128 stands for zero in the data rows.
Here are some points, each followed by its number:
[137  71 159 159 127 139 123 147 106 112 129 134 140 128  95 115 135 143 163
 123 105 141 135 145 127 130 127 112 135 128 106 108 161 158 154 130 116 138
 119 134  85 129 117 125 148 130 152 120 101  92] 0
[116 113 131 133 148 127 107 111 126 136 132 148 112 124 123 132  96 116 108
 121 134 121 132 123  99  98 124 133 122 116 139 136 109 116 117 127 128 132
 130 130 157 112 111 120 109 134  76 121 168  90] 1
[147 105 179  82 133  81 141 126 139 156  91  94 126 131 202 107 129 142 131
 120 158 118 160 122 134  67 107 116 157 136 100 101  95 138  81 121 136 137
 100 145 122  81 151 113 168 133  67 159 133 114] 2
[ 83 133 135 112 152 117 144  71 125  95 168 123 138  98 188 125  96 153 121
 155 173 162 135 130 107 146 131 171 147 149 122  99 102 147 103  92 141 115
 145 118 159  99 139 100 141 110  71 168 148 125] 3
[103 132 135 128 115 134 138 139 118 121 117 122 147 135 121 127 126 129 144
 132 117 114 119 137 155 102 141 142 138 120 132 133 118 149 133 111 127 140
 124 145 125 121 127 134 139 119 144 137  99 124] 4
[ 98 148 130 124 120 173 113 151 126 103 163 147  82 123 144 149 101 162 123
 140 121 135 123 142 128 162 172 155 104 106 182 102 197 124  88 116 141 142
 132 158 150 152 115 171 114 103 138 101 145 116] 5
[129 119 125 100 121 131 132 143 118 116 116 130 140 118 125 148 137 131 111
 122 141 116 127 128  75 137 127 124 131 121 131 138 139 148 147 124 114 107
 129 131 110 133  98 124 117 101 159 127 133 128] 6
[118 163 149 156 140 170  97 134 138 124 148 136  62 113 181 128 119 126  89
 106 137 106 129 127 155 113 168 159  94 125 140  96 150 128 120 108 152 136
 139 133 163 122 139 129 124 145  95 124 155 121] 7
[129 119 117 108 126 109 137  98 149  85 130 131 129 149 112 129 118 128 125
 145 139 132 146 129 124 137 122 113 127 129 152 171 126 111 117 119  99 128
 103 140 114 153 136 131 107 109 158 110 119 150] 8
[213 138  97  84 158 150 159 113 158 184 120 200 114 174 152 187 159  68  42
  82 137  85 173  95  82 129  62  74 159 105 176 118 131  31 147 162  90 155
  95  75 129 159 194 129 104 118 129  76 189 173] 9
[158 109 128 153 138 110  91 128 159  80 145  94  94 101 116 111 102 229 182
 141 115 134 143 149 141 116  88 123  73 156 137 148 144 147 136 115 120 110
 133  38  97 153  89 119 180 114 142 147 174 134] 10
[145 162 137 108 122 137  89  82 123 125 115  91 128 161 145 115 138 107 142
 157  99 108 147 153 172 127 113 106 116 145 118 178  83 134  83  99 100  93
  88 134 112 117 152 125 127 152 141 130  73 179] 11
[129 118 144 122 126 122 141 142 135 128 135 138 125 140 110 139 136 119 142
 129 119 125 103 127 132 120 132 119 127 118 128 122 133 111 120 139 111 149
 107 138 133 141 132 126 117 127 131 120 127 111] 12
[133 141 117 131 121 120 121 123 131 130 123 108 133 121 139 130 128 134 140
 135 132 134 120 124 143 133 120 139 132 125 130 127 127 132 138 125 129 124
 129 117 121 129 138 129 146 136 139 131 120 150] 13
[ 97 137 125 127 144 158 102 149 121 126 150 140  95 119 128 134 111 135 118
 120 132 142 126 112 114 144 162 142 105 124 163 124 182 120  93 129 147 124
 138 150 159 152 126 153 103 107 144 105 147 115] 14
[128 132 146 125 135 144 144 142 140 151 118 129 145 127 125 127 135 114 120
 106 116 126 121 113 129 123 118 123 135 124 129 118 123 123 143 144 124 119
 118 149 122 118 135 133 135 119 125 129 125 115] 15
[170 145 140 118 136 126 139 118 157 161 129 182 122 145 153 146 153  96  61
 109 154  86 159 108 102 121 109 109 151  98 162  98 126  76 138 153 116 140
 110  87 124 149 164 117 130 114 122  86 145 163] 16
[108 113 142 121 108 138 107 115 117 117 111 122 120 110 159  95 109 130 140
 102 113 102 137 153 103 136 100 113 143 133 124 151 113 138 100 126 147 117
 147 120 130 111 124 117 154 131 119 119 155 107] 17
[142 117 122 141 143 153 100 165 119 116 152 154 133  73 131 129 129 144 113
 107 128 116  93 143 121 139 160 113 124 127 136 143 139 129 157 129 136 132
  90 108 144 130 108 121 117 117 143 142 161  52] 18
[113 129 141 137 132 115 139 143 138 133 117 134 119 138 126 114 137 138 142
 120 132 122 134 132 130 107 136 134 116 127 147 134 126 134 117 119 122 122
 145 109 115 120 133 126 128 127 124 110 128 132] 19
[172 132 133 131 180 126 125  80 118 131 197 105  77  46 146 107 112  46  80
 150 143 186 136 126  51 143  34 124 138 181  50 108  68 131 145  44  19 167
 163  70 173  72 133 135 112 137  51  83 103 110] 20
[ 91  96 140 126 131  76 142 139 154 111  91 127 183 149  98 114 121 149 138
  80 157 118 150 137 152  99 104  64 129 117  93 150  98 139 120 180 124 122
 111 137 115 150 115 108  67  63 124 141 153 120] 21
[126 118 135 117 138 127 152 126 122 129 133 151 128 140 146 119 123 125 121
 126 143 134 141 121 115 136 124 130 133 134 135 124 119 124 113 135 129 131
 131 136 141 147 143 126 107 118 140 112 118 138] 22
[100 118 168 121  93 107 134 164 143 101 135 113 124 114 133 115 105 151 193
 154 128 155 136 122 110 171 131 154  97 165 135 157 176 193 116  62  92 109
 173 132 116 158 101 148 130 122 178 113  91  97] 23
[134 105 137 133 122 127 119 134 125 130 121 152 130 145 118 120 133 135 145
 110 124 114 122 126 112 139 119 106 122 116 141 141 135 121 104 152 122 132
 115 115 115 143 141 114 123 121 136 114 141 130] 24
[115 144 123 129 132 126 112 109 137 119 109 128 121 143 144 108 145 114 134
 136 130 109 135 132 131 114 121 132 142 135 115 118 102 143 119 111 108 125
 123 113 126 126 145 117 134 136 126 125 100 132] 25
[136 138 115 147 121 115 118 122 141 135 130  90 137 137 137 123 130 143 139
 140 130 128 117 123 126 121 119 147 125 123 127 115 140 140 145 101 127 116
 129 110 109 132 129 153 155 150 142 126 125 138] 26
[135 119 150 104 112 154 144 124 116 109 142 110 128 138 135 122 117 111 126
 112 117 138 114 129 137 125 123 134  97 129 118 131 104 153 125  97 106 133
 119 186 131 116 119 130 127 110 134 137 113 106] 27
[ 80 101 113 199 135 146 111  77  88 120 163 150 163  41 145 131  44 186 184
  99 149 161  93 172  78 154 100 116 115 190  94 173 142 133  76 149 226 100
 175 126 175 171 146 123 154  61  88 131 198 106] 28
Which five points above are nearest to each new point by angle, seen from the average point of the numbered points? Their numbers follow each, nearest first.
[112 125 126 131 131 135 141 137 127 136 127 134 142 133 130 136 131 132 131
 124 125 133 125 134 114 142 129 129 134 122 130 135 131 132 122 149 144 122
 129 134 130 141 131 134 124 122 125 135 126 130] 15 22 24 4 12
[124 130 162 130 115 113 134 144 135 114 125 124 121 127 123 123 112 128 171
 144 123 148 131 133 115 159 131 137 101 143 126 139 160 167 126  72  93 125
 159 133 117 140 118 139 126 130 172 128 108 107] 23 0 27 26 4
[130 103 130 124 123 115 110 125 114 103 124 127 133 122 117 113 138 130 120
 116 120 122 127 154 128 133 127 134 140 127 122 138 124 123 124 113 111 140
 110 123 137 139 121 120 127 131 160 133 122 109] 0 4 18 12 8
[ 90 120  89 117 119 138 186 145 123 182 124 179 168 144 135 146 131 144 142
 123 116 148 112 124 121 166 120 122 161 140 160 136 132 128 130 175 173 108
 133 161 142 175 150 130 109 103 134 126 119 135] 22 15 24 12 28
[120 119 121 115 126 106 127  87 141  78 134 119 120 163 118 125 129 146 128
 132 136 126 163 136 141 137 121 114 124 121 143 158 117  91 113 126 107 137
 102 139 111 145 133 126 120 105 158 112 120 152] 8 11 21 24 22
[143 107 104 155 125 139 115 115 113 119 164 111 120 128 102 112 133 149 137
 122 165 120 116 143 160 127 156 154 171 162 129 124 125 130 110 125 132 132
 126 114 139 144 121 149 129 125 160 149 130  98] 18 4 26 0 13
[164 115 143 124  83 142 112 176 107 162 128 106 162 114 126 138 151 141 169
 128  97 130  93 134 116 139 110 132 149 132 127 115 161 160 142 125 141 121
 134  94  83 140 129 128 158 144 146 129 110 128] 0 26 13 23 4
[136 106 160 118 133 128 154 138 113 127 152 149 128 124 130  97 144 159  90
  97 141 132 129 136 113 133 135 101 167 133 118 106 137 109 175 160 131 141
 111 121 120 150 110 126 123  91 153 129 143 105] 18 0 6 15 21
[ 91 119 119 147 138 113 109 117 105  87 153 119 110 136  90 129 134 118 119
 149 154 130 145 165 114 125 149 155 129 130 149 140 123 132 145  76  92 116
 144 143 127 159  87 155 105 115 141 143 121 100] 23 8 6 4 5
[104 129 146 142 121 130  97 117 124 129 115 102 118 130 140 111 100 139 161
 112 130 109 131 138 141 119 121 115 131 139 104 134 122 159 141 123 131 118
 146 110 106 102 109 130 135 135 114 148 131 114] 17 10 26 4 0
[113 151  99 134 135 125 121 135 130 139 124 124 123 120 125 145 119 115 120
 134 142 110 133 129 108 108 131 142 127 122 133 143 129 125 147 133 151  90
 142 106 150 110 123 132 141 144  99 138 154 129] 1 26 13 7 19
[129 126 135 140 134 122 124 132 125 125 128 139 110 122 122 137 116 125 117
 126 129 124 125 122 122 116 141 120 126 126 128 130 124 115 132 131 135 128
 126 126 139 127 115 132 115 123  99 134 159 116] 1 18 7 12 14
[117 132 106 138 121 143 157 149 110 176 102 157 165 147 125 124 120 140 131
 109 100 113 107 131 118 163 115 133 153 121 149 150 148 131 133 182 177  97
 124 150 127 148 164 133 123  91 114 146 113 149] 15 24 22 4 28
[ 98 185  89 148 131 141 128 116 129 134 123  97 160 101 123 155 148  90 134
 152 110 104 115 144 147 116 142 111  99  84 133 150  90 115 101 140 161 104
  79 151 128 108 132 126 104 130  92 168 131 149] 11 4 13 15 25
[145 148 120 124 124 145 133 150 149 135 155 115 131 132 148 134 120 144 107
 109 147 137 114 109 161 118 155 148 117 146 133  76 128 131 177 106 107 141
 140 126 117  89 115 147 125 161 146 153 134 141] 26 13 7 15 4
[222 174 142  67 117 131 139 141 119 139 123 125  97  86 108 139 121  50 136
 148  70 122  95 112  84  97  88 114 107 129  58  97 114 137 161  54  47 118
 142 100 149  76 150 138 153 172  89 104  80 122] 20 25 27 11 15
[120 135 130 139 139 138 129 137 130 134 133 133 115 127 141 141 115 123 119
 131 130 132 119 109 106 142 125 137 116 134 151 126 149 114 123 129 134 125
 140 124 127 135 132 134 121 130 123 120 145 131] 14 5 7 9 16
[106 130 134 136 121 126 120 119 133 128 123 119 121 133 134 122 109 135 144
 124 130 124 128 124 133 113 129 113 128 136 118 139 126 140 136 125 141 123
 135 121 118 110 121 123 134 134 117 138 127 118] 4 13 26 17 19
[145 140 127 127 175 140 149 143 109 147 198 107 174  92 170 103 120 128  89
  92 174 147 142 110 103 183  43 112 135 164 129  93  93 148 167 116 127 169
 153 113 163 103 145 105 127  89 127 143 167 125] 20 3 9 28 22
[139 105 143 128 109 130 110 128 119 127 114 159 112 148 118 126 127 136 151
 108 111 116 131 116 108 128 118  78 110 115 138 144 147 101 104 154 116 130
 127 129 117 149 137 110 135 118 138  88 125 126] 24 12 9 0 16
[123 129 122 135 150 132 123 109 136 130 122 152  96  98 115 140  85 110  86
 124 143 125 142 139  99  96 145 138 142 114 140 151 129  94 136 133 144 126
 136 121 149 130 120 143 116 101  92 112 193  83] 1 18 7 14 9
[181 122 153 135 113 151 153 193 141 142 130 133 185 135 150 131 156 128 158
  94 116  91 115 145 148 151 121 103 111 113 175 138 142 154 147 115 116 125
 146 129  57 160 147 123 123  93 171 137  60 127] 0 4 15 24 6
[130 166 131 119 153 132 130 118 177  51 165 106 133 106 106 135  94 117 152
 126 108 135 143 125 186  75 167  97  92 127 134 153 114  64 121 119 137 139
  98 188 132 120  64 123  95  95 136 135 152  68] 27 12 8 18 21
[149 140 125 133  89 165  66 176  81 136 104  98 157  72  87 152 164 106 179
 167  92  95  90 140 162 127 126 134 139 112 130 129 146 163 176 101 107  92
 170 100  99 115  99 142 162 172 150 131  58 132] 13 4 26 0 23
[134 160 113 123 128 130 151 135 148 125 138 122 156 127 118 135 118 113 122
 139 134 140 120 119 125 134 116 123 131 135 107 130 106 117 129 117 118 127
 123 137 140 137 129 114 108 112 107 139 130 133] 15 12 21 27 13
[175 137 123 114 130 150 106 145 122 121 171 142 123  91 154 131 121 115 140
  96 127 121 112 117 153 141 119  87 133 118 128  95 147  95 119 155 140 150
 103 139 117 138 138 109 112 121 134 123 138  93] 18 12 9 15 24
[120 118 143 127 115 120 128 145 134 112 128 120 120 123 127 118 117 134 153
 135 134 139 127 133 121 133 123 133 115 139 140 145 143 162 127  95 114 115
 144 124 117 138 121 134 129 128 151 124 108 118] 23 0 4 26 19
[133 115 127 133 124 126 119 130 135 124 127 147 123 141 118 122 132 131 129
 118 128 117 133 125 114 131 129 113 114 125 136 137 135 116 123 142 115 131
 122 130 132 142 130 128 117 127 132 114 133 128] 24 12 8 9 16
[131 146 137 134 143 133 132 143 144 129 117 125 134 121 128 131 115 111 145
 149 117 123 120 133 161 127 142 150 139 130 120 121 127 151 126 117 116 123
 144 107 126  97 130 122 121 144 102 142 102 117] 4 25 13 19 26
[104 128 144 134 121 113  91 102 135 120  96 107 103 129 134 110  98 121 165
 122 131 107 134 136 145 103 123 119 129 131  99 158 121 167 140 117 145 126
 150 101 117 100 103 122 139 142 109 145 140 120] 17 25 10 2 4
[101 122 129 111 149 126  80  91 136  70 134  79  56 109 104 118  99 119 133
 149 117 156 159 126 149 116 150 130  48 152 134 162  95 105  32  54 108 128
 101 145 174 118 107 128 134 136 135  79 144 102] 11 14 27 8 5
[126 155  99 128 139 105 108 117 122 140 109 133  96 116 133 134 126 115 115
 141 133 111 133 112 103 103 132 129 135 126 127 140 125 124 138 128 157 101
 139 105 141 114 125 130 143 146 101 149 169 126] 1 7 13 26 17
[134 138  47 131 120 133 116 104 116 159 180 105 118 101  92 156 134 148 142
 133 136 139  96 138 124 142 146 126  72 109 142  97 104 133 147 120 132 130
  44 162 172 100 113 133 144 147 139 165 164 119] 18 13 26 27 12
[161 133 125 101 157 112 155 133 108 128 164  86 136 135 135 129 140  80 113
 120 129 151 133 140  93 164 112 128 112 147 122 121  84 128 178 117  77 125
  80 134 136 116 116 115  99 153 109 136 129 154] 20 27 11 9 6
[150 128 135 112 150 131 131 104 119 117 156 119 104 106 148 117 117 106 100
 136 125 144 138 114 103 122  98 125 124 142  92 114 113 114 132  91 104 141
 143 125 158 112 133 141 121 124  85 105 126 120] 20 3 1 27 2
